Each path below is one point turned by a fixed rotation once a step. After each direction that follows a path, write how fast that rotation turns it, in degrees each step (0 if it stays still).
Each turn is a multiple of 5 degrees from 10 to 175, or 0.
Each row of a path follows its step; steps can be skipped.
Rotation 1:
step 0: [-18 -10   0 -28   8  19  13  -7  -6  39  -3 -13  25 -14   2  -8  14   0
 -10  17  15  15  20  19  18  -1  41  -7   5   7 -11   9   0   6 -23  16
 -16 -10  12   3   8  -4 -11 -10 -14  21  25  -4  16 -12   8 -12   5 -13
 -23  -4  -7  -5  14  20   8]
step 3: [-23  -8  11   0  12  18   6  -9 -15  -8  12  -6  -3 -41 -10 -15   4  19
 -20   4   7  -3   1 -13  21  -7   7   4  -2  18 -12  -3 -13 -12  -6   9
  -1 -14  11   9   8 -24 -19  -4  13  12   6  -3  31  -9 -12 -19  -8   7
 -26  24 -12 -18  -8  24  38]
step 10: [ -3  29  12 -33  -1  -1  25   9  -7  16  -4  -7   0 -30  18  27  -8  -1
  -8 -16  39  13   1  16  21   1  21  -8  19  22  12 -11   2  -9  -6  18
 -25  -8  -6  -3 -13  -3   7  -3  13  -5 -11  -6   7  10  -3   2  -5 -15
 -23   6 -30 -12 -13  14  10]
step 11: [ -8  -7   7 -14   7  18   1  -5 -20  41   9 -21  26 -13 -12  -3 -14   0
 -28 -28   6  36  -3   9  17   5  35   0  -9  22  -2  -3   0   0  -3  19
 -23  -7   2   7   8  -7 -10   3 -16  -6  20 -14  36  -4   3 -15   9   4
   2  -4  -1  -3  -8  -2  12]
step 15: [ 11   0  -1  -4  26  10   3 -39   2 -12  21  -1   9 -34   6  19 -12  17
 -12   7  34  12  -3  10   2 -11   6   1  17  12  14  -6 -12 -12   5  -6
  12 -15  -4  -8  21 -21  -4   6  11  32  21   5  40  -1 -16  -4   3  -7
  -2  19  -2   6   3  -5  22]
step 19: [-14  -5   9 -20 -11  25  14   1 -17  20   6   5   8 -34 -13  -2   1   3
  18  26  23   8  -4  -2 -15 -13  39 -14  -5  14  16   5 -13  -3 -10 -22
   3  -7   3  14  -6  14 -22   6   3 -19  20 -14  33 -17   2  -9  24  10
 -12  -3  -7   8  16  11   6]
step 22: [-10 -17  25  -4  16   7   1   6 -26  15  -5 -22  -2 -43 -13  18 -10  16
   0 -23  35  14 -10   2  19  -7  23   8  -9  23  -5   4 -12   3   5  16
 -10 -11  22  20   0   3   6 -11  -3 -24   9  -5  24  -2   0  -8  10 -13
  -2  -2 -17  -5 -17   6  18]
Directions:
[  0   0  -2   1  -4   1   2   4  -3  -3   2   1   3   8  -5   1   5  -1
   2   5   3  -3  -6  -1   6   8   4  -3   3   2  10  -5  -1   7  -2   3
  -3   5   2   2  -6   5   0  -1   3   1   3  -4   9  -3  -2   4 -10  -5
  -1  -4   2   0   2  -3  -3]
35
[ 3 -1  6  5  4  3 -2  5  2 11  0 -6 -2 -4  8  3  3 -3  4  2 -1 -5  1  1
  0  4 -5  0  6 -2  0  0  6  0  1  2  7  0 -1  2 -3  4  5 -5 -1 -3 -1 -3
  1  7 -3  0 -6 -2  2 -1  7  4  0  9  2]
90
[ 4 -2  0 -1  0 -8 -6 -1 -1 -5  3 -9  0  1  3  2  9  2 -3 -4  3 -4  5 -2
 -6  0  1 -2  6  2  7 -6 -8  2  2  3 -1 -5 -2 -5 -4 -1  4  3  0 -3  3  5
 -5 -4 -4  4  7 -1  8  2  1  0  1  2  2]
135
[  1  -2   0   2  -5  -8  -3  -2  -2  -6  -1   0  -3  -2   2  -3  -4  -2
   1   2  -3  -1  -3  -4   3  -3  -3   2  -6   3  -6  -2  -6  -7   0   5
  -6  -1  -4   4  -3   0   0  -3  -9  -1   1  -9   8   6 -12   1   0  -2
   3  -1   0   2   1   2   0]
175
[ -4   0   3  -5   1  -5   5   7   2   5   0  -3  -2   1   2  -1  -1  -4
   4  -5  -2   1  -4   2   1   4  -2  -9   2   2  -2  -5   0   0   1  -3
   3   4  -8   3   0  -6 -10   5  -3   4  -3  -2  -1  -5  -1   5   2   2
   5  -5   1  -1 -10  -5   0]
115
Rotation 2:
step 3: [ 28  26 -10   5  17  -9  -9  18  34   1  22 -23 -18  13   3   7   4 -25
  -1  -5   6 -31  -5 -21  -5   0  13   3   7  19 -13 -10   2  40  31  12
  -4  -7   2 -13  30   7 -20  14  15  -6   6   1  12 -19 -26  14  -8  10
   1 -12  18   7  -9 -25   8]
step 11: [ -2  15   3   8  10  -2  -8  -4  13   4  -8 -36  -2 -24  17  -1 -53  21
  15  -1  18   0  -8  27  -8  30  -2 -10 -13   7  -9  19  10   1  23 -29
  29  -4   8  -1 -41 -21   8 -10  -8  -5 -21  -6   7  10  -8 -12   9  -1
  16 -12 -15 -10 -10   1   2]
step 18: [ 23  22  -8 -11 -19 -14 -18  -8  19  18 -13   7   1 -19  -9  11   4   4
   9 -19   7  -3   5 -20  16  11 -26   7  -2 -33   3 -17  31 -12  14  33
   8  -3  17  17  10 -38  25   5   5   3  -4 -10   1  16 -14 -13   8  -8
  10   6 -15 -22   2  40  -5]
step 19: [  7 -19   9   7  33 -17  15  -3  40  18  -9  -2 -15   8  -1   4  12 -24
  -1 -10   4   8  32 -13  19  -2  11  15 -10   7  11 -19   1  12  19  22
 -19  17  -3 -12  13 -15  -8 -12  17  -9   3 -23  14  20  -9 -17  22  13
  19   0  15 -25  -6  36 -16]
step 20: [  1   8  13  31   4  -1  11  11  16  -8  -1 -21 -25  -3 -12 -45  13 -16
  -3 -13   9  18  40 -30  17  19  23  -8  -2  20  -2  13  24  18 -19  -8
 -22 -17 -11 -16  -2  -2 -22  14  19   1  -2  -4   2  13   5  -2 -20   6
  13  -6 -24 -11 -18  -1  -2]
step 24: [ 25  33 -14  10 -25  18  45  -6   2   5  10 -24  11  -2 -23  -2 -21   2
  13 -14  18 -23  -7 -11  21   9 -14 -11  13   8 -22  -9  23  13  -2  18
  25  17  11  13  25 -18 -23  -8 -12   7   9  -6  -6  20 -12 -12  15  -4
  -3   8   2 -17  18   2  16]
step 25: [-11  19 -19   7   6  15  24   7   6  13  10   1  -6  22  -3  -8  -4 -34
  -2  -5  10 -22   1 -21 -16  -2   4  14  -3  19  -3 -23  12  -6   7  15
  -5  35   6  28  11  -2   5 -36  16  -4  11 -33  -1  -7  26 -20 -18  28
   6  21  -2 -11  26  12 -20]
Directions:
[  0  -9   1   2  -4  -3  -1   1  -6   0   6  -4  -1   3   9  -2   0   5
   1   2   7   2 -10   6   0   0   1  -2   3   5   2  -1   0   1   3   0
   7   1  -2   3  -1   4   9  -3   0  -3  -1   4  -8   3   3  -4   2   1
   0   3  -3   3  -8   5  -6]
20
[ 4 -3 -6  5 -2  0  1  4 -5 -5 -3  3  6  5 -3  6  3  2 -3  0 -6 -7 -7  3
 -5  2  2  7  3 -2 -2 -3  7 -2  2  2  0 -2 -1  6 -4  1 -9 -4  8  0  2 -2
 -4 -1 -3  6 -3 -3  0  6  3 -2  1  3 -4]
35
[ -2  -5   6   1   1  -4  -4   1  -1  -4   6  -2   5   0  -9  -3  -3 -10
   0  -5   0   2   1  -5   1   2   1  -7   4   4  -6  -3  -5   1   6   4
  -5  -2  10   2   5   3  -3  -3   0   4   5  -2  -2   2   0   1  -1   2
   5   4   0   5  -1   2  -5]
65
[ -4   2  -6  -6   4  -4  -8   2   6  -2   1  -1   2   5  -2  -4  -1   0
   6   8  -2  -1  -3   9   6   6   7  -2   0 -10  -1   3  -1   2   6  -2
   3   1   1  -1  -5   3   2   8   4   5   4  -4   0  -1  -3   3   1   3
   1   0   0   0  -3   1   4]
10
[ -4   4   2   4   2  -8  -1  -3  -3   4  -2   2   7   0  -2  -2   0   4
   6   3  -4  -8   4  -6   4   7  -3  -2   3   3   3   7  -6   5  -6   2
   1  -3   0  -1 -10  -3  -2  -6   2   0  -1   7  -3   5   4  -3   0  -3
  -1   4   0  -2  -5  -5   1]
115
[-3 -4  0  4 -4  0 -2  1  5 -7  6  1 -9 -1  1  1  0  0 -4  2 -6 -5 -2  3
 -3  3 -9 -6 -1  5 -1 -2 -2  4  1  7  9 -6  5  0 -2  2  3  2  2  2 -8 -1
  2 -3 -1  0  3 -3 -3  1  4 -4  8 -3  7]
55
[ 1  2 -2  3 -9 -3  3  3  9  2  2  6  1  0 -6 -5 -1 -1 -5  8 -5  1  1  2
  1  7  5  4 -1  5  0  0 -1  2  1 -4 -2 -3 -7 -4  8 -2  9 -6 -2  1  2  3
  1  3  4  5  3  2 -1  1 -1 -2  5  4 -6]
60
Rotation 3:
step 1: [  5 -25  -5  -6 -18  -8  22  -4  -6  10   3 -11 -26  -9 -11 -12   3 -26
   0   3 -15   9 -13 -28   2  22  -3  -4   7   6  38  -4   3 -23  14 -18
 -13 -15   0 -11  41   2  -2 -26 -12 -23 -15   1  -9  21   8  -4  13 -33
  25   0  17  -8 -13  -5   0]
step 8: [  7  16  -2 -14   6 -27 -15  15  -3  21 -10 -11   1 -24 -16 -15  18  -8
  11  11  -9  24  -4 -27  12  28   6  -5  -7  12  -7  -7  25   1  -9  -6
  40 -26   4 -14  11 -11  10  17   2  -3   2  19   4  32   0  21 -10  -9
  -3 -12 -29  19 -14  16 -15]
step 11: [  2 -12 -23  -3  25  11 -18  -8   3   1   1  19   7   0   5  -3  -5   8
 -36 -19 -20  30 -12  -4  41   2 -18  20  11   1  17   1 -16   7   5 -19
 -16   5  19 -20   3   7  -3   9  16  -1 -14  35  18  22 -14  14  -8 -14
 -18 -12   6  -2  18  22 -11]
step 12: [  8 -19  -5 -26 -12 -28  -1  23 -10   2  13 -18  -6   1 -19 -10  -4  23
  -4  16 -24 -13 -37 -19  20 -13   1  10  -3  -6  -9 -10  -4 -22 -16  -8
   4  25  19   1  -9  15  -8   3   7 -17   1  -2 -17   9  -2   3  -9  12
  -7 -48 -28   9  -5 -19  -1]
step 15: [ 31  10 -30  -7  11  -8   7   9  -4 -16  36  15 -21   6   3   3   0 -17
  -3  17   2   5  -3  -8   9   0 -14  18  17 -21  -6  -6   3  20   2  19
   0  25 -16 -14   8  13 -13  32 -18  15  -8  -9  -4  25  -9  -2 -29  -1
  -9   5 -22  13  -6  34 -25]
step 20: [ 24   9  -7  11   0   8  12  11 -11 -16   0  -4  -8  -4   6 -13 -37 -22
  -1 -19  -7  16 -39 -30 -27 -18  20   3   0  31   6   5  -8   8   4  -7
  -8  24  -2  -7   8   7 -23 -15   1 -19  17  10 -16   5  -9 -19   1  15
  -2 -20 -25  -2 -19  13 -27]
step 24: [ 20   6   8   0 -27  14  -7  -6 -14   9 -17  15   7   9  -4  -6   1 -18
  10 -33  -5 -25  -7 -17 -30  15  -6   0  20  15   0 -27 -11  13   5  -3
  -3 -10  -2   2  22  23  18  -4   8   5 -22  25 -31  14   9  37 -22   9
 -20  -9 -21  -9   3  -1  -9]
Directions:
[-3  3 -4  0 -3  2  1  2  0  4 -8  0 -2 -5 -4 -2  0 -1  0 -3 -5 -6  1  5
  9  2  9  2  3 -6 -5  3  5 -9 -4 -3  4  2 -2 -1  4 -4 -8 -5 -2  1 -3 -1
  5  6  4  3  0 -1  4  4  7 -5 -1  3  1]
10
[ -2   5   5   1   1  -2  -5  -5   3  -9  -2   2  -5  -2  -3  -1   6   5
   4   0   4   2  -3   1   0   1  -4  -2   5 -12   0  -4  -1   2  -8  -2
  -1   0   4   1   8   0  -4   1   1   4  -2  -1  -4   4  -5   2  -3   8
   2  -5  -8  -5   4   0   3]
115
[-1  0 -2 -1 -5  0 -3 11 -1 -3 -3 -1  4  4 -2 -1 -2  2  4  0  0  3  6  0
  6  1  3 -5  2  6 -7  1  8  7  2  3  0  0  2  8  6  4  2 -9  0 -5  4 -1
  2 -1 -2  3  2  5  3 -5 -5  4  4 -4 -5]
175
[ 7  6 -3  7 -1  8  3  9  0  0  1 -1  1  0  0 -4  5 -1  1 -1  0 -5 -3 -6
  4  2 -1 -1 -3  2 11 -4  1 -7 -1  2  1 -2  9  8  0  3 -4  6 -5  1  3 -2
  2 -4  0 -1  3  4  0 -3 -1 -1 -7  0  5]
100
[ 1  0  2 -2 -3 -2  3  7  6  3  7  0 -2 -2 -2  4 -3 -2  9  1  3  6  2  2
 -5  1  5 -1 -6 -1 10  3  5  6 -2  3  5  1 -5 -4  5 -2 -2  4 -5  0 -3 -2
  5  1  1 -1  6 -4 -1 -3 -3 -7  3  6 -1]
55
[ 3 -6  1 -6 -1  0  1  1  4 -9 -2 -5  2  4 -2  0  5 -2  5 -2 -2  0  4 -3
 -2 -6 -4 -6 -2 -4  3 -2  6  1  2 -9 -3 -7 -1  0 -6 -3 -4 -9 -1  3  0 -4
 -1 -4 -2  2  1 -3  6  6  6  0 -4  1  5]
90
[-4  7  0  1 -4  1  1  5  1  1  2 -9 -1  4 -6 -3  7 -4 -6  1 -3  2  5  2
 -5  2  3 -1  5 -6  0  6 -8  1  6  0  1  8 -4  4 -8 -1 -5  0 -4  3  0 -2
 -7  3 -4  1  3 -2  0 -1 -4  4  2  1 -2]
135
